In the data rows, the value 128 means zero.
Some points:
[180 147 150 174 133 151 122 163 142  99 154 137 137 117 143 181 135 104 154 124 109  90 113 181 108 146 122 127 115 130  85 128]
[143 131 149 151 140 148 105 145 139  67 135 133 121 149 125 116  98 114 160 122 114 140 103 146 114 106 109 105 161 128  66 102]
[124 134 134 153 142 134 159 152 132 139 133 131 185 115  86 159 137 111 103 117 139 144 153 113 187 123  96  94  83 151 150 113]
[133 103 142 111 126 133 133 120 123 130 120 117 142 101 171 150 104  91 126 105  96 122 134  96 113 127 103 142 108 134 120 107]
[132 155  85 104 148 128 117 122 117 118 109 108 100 115 136 112 160 126 175 130 106 105 126 152 107 153 126 135 147 154 132 121]
[117 110 135 144 135 118 139  89  86 133 121 177 135  92  98 120 148 143 115 109 137 147 121 166 135 117 114 144 121 126 147 141]
[148 139 141 135 120  91 143 189 120 103 161  95 132 131 148  95  97 125 138 107 107 150 130 111 135 116 109 149 101  78  99 113]
[133 131 140 128 171 137 152  93 143 132 117 151 102 144 130 135 134 137 137 124 152 156 156  92 139 134 121 101 118 114  88 105]
[122 146  85 102 123 130  84 141 140 141 138 106 153 181 140 105 154 137  68 162 131 118 139 145 168 126 110 144 150 146 130 109]
[104 152 135 114 135 116  90 114 174  89 125 124  88 135 127 110 141 106  94 123 149  77 112 144 101 132 106 100  90 127 189 167]
[151 135 153 105 140 114 134  82 128 141 111 137 109 151 121 130 129 142 141 123 131 130 127  70 103  93  87  83 113 120 116 128]
[122 137 104 123 109 118 151 105 112 127 100 117  62 139 106  88 111 144 144 119 155 121 163 118 128 149 144 140 135  69 111 109]
[111 141 174 119 139 141 123 140 189 137 118 141  87 138 128 159 121 160 130 136 151 113 102 108 115 131 145 120 103 138 169 173]
[133 120 100 164 122 109 151 163 125 112 147 103 137 132 157 124 109 102 136  86  85 111 121 148 119 147 163 164 126 101 113  96]
[133  98 149  98 142 156 110 118 130 148 129  97 137 147 152 105  98 149 151 150 126 111 116 112 164 107 101 142 125 121  87 117]
[126 110 136 110 103 139 111 141 113 116 105  97 128 103 143 192 148 122  42  82  86 141 115 149 144 155 180 133 124 147 152 144]
[142 134 114 141 125 137 133 122 100  85 113  95 138 139 201 141 163 127 134 135 114 100 123 126 105 128  93 125  98 135 137 126]
[ 97 126 166 187 133 153 144 141 103 141 116 104 161 115 150 181 160 135  84 124 158 152 123 138 163 140 123 117 109 154 164 145]
[132 164 109 119 118 124 140 157 117 146 123 111  97 131 134  65  84 152 136  95 116 143 131 134 136 112 119 168 160 110 103 138]
[135  92 129  92 143 151 120 121 140 146 128  87 120 133 127  86  89 143 148 133 134 131 146 136 189 133 110 150 137 148 100 121]
[115 155 151  98 132 162 142 139 135 141 122 138 142 167 116 116 118 120  79 133 121 196 171 117 188 119 148 128 158 137 113 127]
[121 150 128 116  88 157  91 151 116 100 116 129 126 159 129 136 135 136  99 122 167 168 139 143 147 106 117 122 175 130 103  98]
[195 160 133 157 111 109 153 162 105 107 117  73 111 117 126 128 120 125 158 113  84 104 130 143 128 150 160 162 150 124 154 162]
[139 118 105 108 151 105 127 125 143 129 116 119 142 122 110 137 107  82 171 118  83 139 103 127 115 124 140 130 132 125  95 126]
[114 118 141  95 127 140 144 114 202 130 130 124 145 134 173 174 133 148 159 141 130 112 154 147 121 136 145 149 130 149 125 123]
[ 95 160 140 122 167 122  84 141 167  98 123 147  95 154 143 132 145 114 108 136 150  86 129 158  97 149 145 125 103 146 190 148]
[ 97 113 145 156 143 118 146  91  94 119 104 172 147  98 126 130 147 126 112 134 150 147 118 153 116 116 135 152 148 136 139 110]
[146 138 121 104 135 110 120 169 131  99 148 119 136 134 120 114 135 111 163 182 101 167 167 149 160 170 118 127  89 139 132 125]
[129 111  98 149 109 111 155 177 131 113 146  74 107  92 118 122 136 143 173 134 109 108 121 139 119 143 163 169 127  87 109 108]
[120 119 124 114 127 158 120 134 148 176 137 114 158 162 112 121 123 154  90 159 112 119 141 108 195 150 143 132 149 138  79  97]
[144 131  98 128 144 141 149 139 113 101 137 118 129 118 180 130 154 125 141 128 131  98 130 150 132 170 122 147 117 159 134 137]
[112 119 147 108 136 118 113 102 114 150 118 122  94 147 117 142 140 134 140 115 124 132  86 112  99 109 144  96 100 115 134 139]
[ 94  74 141 147 154 128 142 121 126 137 123 113 101  91 132 143 113 130 151 138 150 166 132 164 128 129 109  97 153 133 156 143]
[ 95  88 126 106 146 174 154 146 186 128 128 143 117 102 148 156 109 140 162 124 121  90 137 130 129 130 139 134 120 149 125 107]
[135 147 102 144  65 112 107 124  70 111 110  85 130 100 138 135 130 131  83 105 120  93 149 123 147 111 156 142 114  77 123 111]
[115 132 135 128 161 131 120  92 124 129 110 154  98 164 131 142 132 145 155 117 122 140 146  61 125 126 122 129 147 134 108 136]
[136  93 135  95 127 125 115 120 146 173 142 112 134 153 146 104  79 119 129 147 122 126 152 137 171 118 107 148 131 132  87 117]
[128  78 141 101 148 147 109 117 125 128 106  92 148 158 155 108  90 149 158 163 150 144 147 122 162 133 113 149 146 130  87  98]
[132 132 129 145 116 121 157 198 131 126 176 107 124 129 129  94 105 120 147 128 101 139 131 123 153 108 123 154 102  81 104 128]
[144 145 137 172 116 108  91 132 130  89 159 130  89 126 108 178 131 117 156 151 163 138 133 131 121 145 109 116  87 124  89 104]
[172 128 151 131 128 111 132 131 147 113 117  95 150  80 109 144 119 110 168 141 101 132 117 118 131 139 138 123  96 142 103 131]
[117 120 141 120 154 142 131 119 113 142 158 144 137 145 107 109 127 133 141 156 142 160 154  93  64 125 139  81 102 147 122 145]
[169 155 119 127 152  96 123 169 140  87 152 126 140 136 133  92 131 126 125 156 100 143 132 139 147 150 101 119 101 174 118 132]
[123 131 150 119 158 133 140  89 133 137 108 142 119 164 141 135 128 114 143 128 148 157 157  65 101 108 108 109 137 123 118 114]
[127 123 144  99 120 104 114  92 129 128  84  93  72 112 104 119 132 131 116 114 130 143 108 126 102 154 142  88 100 118 116 146]
[113 119 126 122 139 111  72 127 143 170 111 106 112 139  93 141 123 104  49 114 145  93 103  91 127 139 158 126 167 153 144 134]
[129  90  87 109  65 136  90 142 108  86 132 141 153 115 134  59 169 124 139 172 135 139 138 100  96 154 121 143 131 145 123 156]
[ 75 103 106 117 119 121 100 126 100 135  98 140 146 111 122 167 146 152 122 137 152 155 104 138 157 133 142 110 140 126 154 140]
[140 125  97  97 117 129  96 100 146 159 135 115 167 148 151 158 135 151 127 123 135 127 131 126 194 153 191 163 176 154 140 111]
[115 147 124 135 115 115 157 146 122 144 191 129 124 137 128  73 113 143 141 135 177 147 164 126  60 126 179 120 147 108 143 166]
[121  74 149 124 140  98 136 136 120 160 137 160 141 134 160 154 139 152 146 143 148 137 113 173 114 116 109  93 135 109 145 156]
[150  89 127 140 154 140 177 159 163 121 147 120 168 148 176 183 152 111 133 101  71 132 123 120 115 137 119 119 108 133 101 129]
[ 84 126 100 159 142 109 134  98  86 101 138 185 130 105 126 103 190 122 113 131 129 107 100 173 123 137 109 152 142 122 160 123]
[124 124 138  99 139 117 135  84 131 146 127 139 106 155 125 132 139 164 162 138 153 154 123  84 105 115 119 113 114 129 104  95]
[153 127 114 129 173 140 144 135 147 123 118 129 131 120 122 139 121 109 166 108  55 131 110 135 110 131 129  97 126 144  89 125]
[106 113 147 133 110  95 128  76  93 133 109 154 128  63  86 103 144 116 119 134 148 127 101 136 117 119 125 142 149 131 137 113]
[128 120 170 165 117 108 159  99 103 117 131 158 146  72 123 131 140 111  71  97 124 117  82 110 137 134 117 184 137 158 157 142]
[129 147  84 157 117 146 150 203 126 128 132 109 135 104 102 134 131 123  90 112  84 101 116 115 126 131 159 137 112  87 134  89]
[106 146  70 128 111  89 103 100  93 117 119 152 166 144 137 167 185 165 136 167 137 118 138 116 144  94  64  88 149 135 172 134]
[177 141 133 159 117 119 172 184 136 129 141 100 123 114 143 125 134 120 177 137 111 105 124 132 103 128 184 170 154 139 147 127]
[168 142 150 132 129  94 138 132 142 142 146 141 128 147 111 148 125 116 149 125 134 153 120  69 136 136 110 112  83 153 121 149]
[191 118 118 155  90 148  81 136 101 110 184 154 150  73 156  88 174 104 136 133 123 119 156 127 104 182 145 155 112 175 191 163]
[ 85  96 121 125 128 113 124 136 115 140 110 135 138 103 113 161 132 119  82 104 138 132 113 138 151 119 108  93 154 118 149 159]
[129  81 126 147 131 130 151 107 125 166 127 158 136 128 130 129 124 110  92 137 169 121 120 175 152 130 134 194 175 169 176 139]
[136 148 114 111 104 129 153 145 124 150 133 102 100 117 136  68  90 154 153 109 137 158 149 148 129  84 114 148 148 105 117 131]
[115 173 121 119 134 133 116 114 162 117 151 170 112 180 156 121 139 149 148 158 163  93 132 123 128 126  90 109  84 133 172 142]
[123 158 138 156 125 147 131 128  92 109 132 123 110 117 104  71  84 140 141 177 156 133 128  99  49 104 170 127 137  95 150 158]
[121 123 150 109 155 155 143 133 145 147 118 118 125 124 126 106 109 136 149 156 128 179 148 110 138 105 100 121 130 112  73 113]
[147 132  96 133  97 136 135  99 101 131 100 113 117 118 159  99  87 139 154  90 110 120 148 175 107 108 133 122 129  75 122 122]
[ 64 100 148 125 123 122 140  90 113  87 122 158 147 122 118 157 154 144 111 142 161 114 128 170 150 139 138 177 109 134 164 129]
[ 98 144 118  97  48 129  89 129 100 119 142 161 147 194 123 143 102 119  88 113 112 140 129 150 135 126 135 131 169 144  90 115]
[128 126 177 140 133 122 117 115 129 132 103 119 114 130 143 142 131 123 101 119 146 138 114 105 118 173 165 130  92 141 136 144]
[165 172 112 154 106 124 142 174  94 109 131 107 164 144 122 143 130 110  96  97  85  99 111 113 139 125 171 148 144 107 161 134]
[152 105  81  90 106 138 116 119 147 178 123 113 144 147 130 154 112 123  64 107  94  95 110 129 149 125 122 130 148 155 135 107]
[123 122 159 182 142 140 126  86 100 152 185 165 187 107  93  92 118 156 127 169 136 113 122 118 112 125 114 185 161 174 158 156]
[156 134  84 113 148 120 118 103 124  93 110 118 109 124 157 127 156 146 173 131 124 129 139 153 117 138 132 123 172 159 145 135]
[119  98 158 145 156 129 132 101 110 114  92 110 104  86 111 121 103 135 138 126 142 136 114 172 142 133 104  93 118 124 133 152]
[122 127 142 119 132 132  98 124 147 175 129 121 117 154 105 132 145 105  33 107 133  62  91 115 149 129 173  97 113 120 124 121]
[100 108 117 114 135 110 129  89 134 147 111 142  98 145 112 132 135 110 143 113 115 125 141  78 135 136 119 111 116 113  85 102]
[136 132 135 108 129 102 119  80 116 134 110 137  98 146 125 135 137 125 161 122 145 145 169  87 135 107 123  93 115 131 104 130]
[104 134 106  93 121 165 142 182 203 132 138 146 140 120  82 153 120 112 112 123  92  98 117 121 157 130 168 103 115 155 149 108]
[110 151 102  95 112 107 102 108 172 112 140 156  89 135 108 122 135 136 139 171 147  75 146 107 104 114  71 105  96 150 175 143]
[119 137 163 155 140 130 152  99 106 145 123 181 137  93 108 134 153 128 114 121 133 139  95 135 132 128 120 162 160 121 151 156]
[113 135 129 161 142 137 142 141 105 121 153 133 110 142 119  63  99 140 119 111 137 114 153 106  50 106 168 110 130 107 136 139]
[108 126 126 138 122 135 190  67 101 144 120 182 178 126 108 116 150 123 132 120 156 143 144 127 160 149  94 152 138 117 104 107]
[ 81  93 110 118 120 121 137 147 148 171 129 159 141 110 124 161 131 139  96 125 156 167 115 157 153 127 143 101 140 129 162 125]
[144 173 117 154 154 105 147 136 137 145 137 140 117 163 112 115 131 129 157 146 140 132 159 137 101 105 147 103 100  48  99  98]
There is one direction along which these points spread out most. Take the direction at right angles to it along which they spread out most. Go by this last direction. How many in every 100 of the points above lie lower along it than each point below? Answers are rounded to whole numbers. More than half of the points above lie lower than the first one.
[113 156 126 111  85 159  90 157 124 128 149 144 128 142 113 126 136 151 100 124 151 151 116 140 134 106 106 107 164 123  94  83] 33
[110 177 136 109 154 120  70 119 148  90 123 172 113 149 153 123 110 110 112 127 148  77 105 149 112 160 136  99  73 122 185 159] 47
[134 156 124 146  91 148 143 149  83 118 116  78 125 106 141 150 141 151 101 113 119 110 132  96 118 107 147 155 155 112 162  91] 89
[128 105 146 157 152 126 143  86  94 128 183 156 195 122 116  87 109 122  92 137 134 102 143 135 123 141 115 161 159 170 155 136] 71
[ 96 132 187 176 114 131 125 130 106 165 127 130 145  91 136 184 160 149  91 122 112 124 126 140 188 180 135 106 117 123 154 123] 83
[136 140 161 121 144 120 113  87 124 132 103 111  98 142 124 130 133 132 119 106 122 140  82 107  99 126 141  96 111 111 131 155] 21
[124 114 125  86 115 145 139 139 202 157 142 149 150 119 183 173 129 159 172 115 129  99 117 114 118  99 111 129 127 138 145 140] 33
[120 170 146 125  89 148  70 121 105  92 122 120 126 142 109 136 119 103  87 120 139 153 167 158 148  88 115 115 161 126  96 115] 43
[151 112  93  99 155 134 160 137 155 105 103 106 128 113 115 140 115  97 162 125  92 137  93 116 104  96 126 112 128 136 103 127] 51
[182 159 104 155 167 136 159 153 140 116 109  99 118 115  85  86  79  85 153 126 113 132 135 178 113 124 162 138 152  89 131 131] 87
[163 137  92 152 107 104 159 173 136 134 153 108 138 108 143 120  90 107 143 115 105 135 132 150  96 140 134 144 117 114 129 118] 91
[198 125 111 141  74 144  79 170 152 126 126 177 154 154  96 132 149 106 173 136 146 146 118 136 128 114  92 163 145 120  99 147] 66
[ 96  99 135 130 148 122 115 115 128 142  92 114  91 138 116 147 150 135 132 113 136 142 110 122  92 122 139  99  92 112 102 130] 14
[135 126 143  93 130 154 158 146 152 162 128 115 123 112 108  99 104 133 142 159 138 173 132 106 122  80  63 103 112 116  85 142] 6
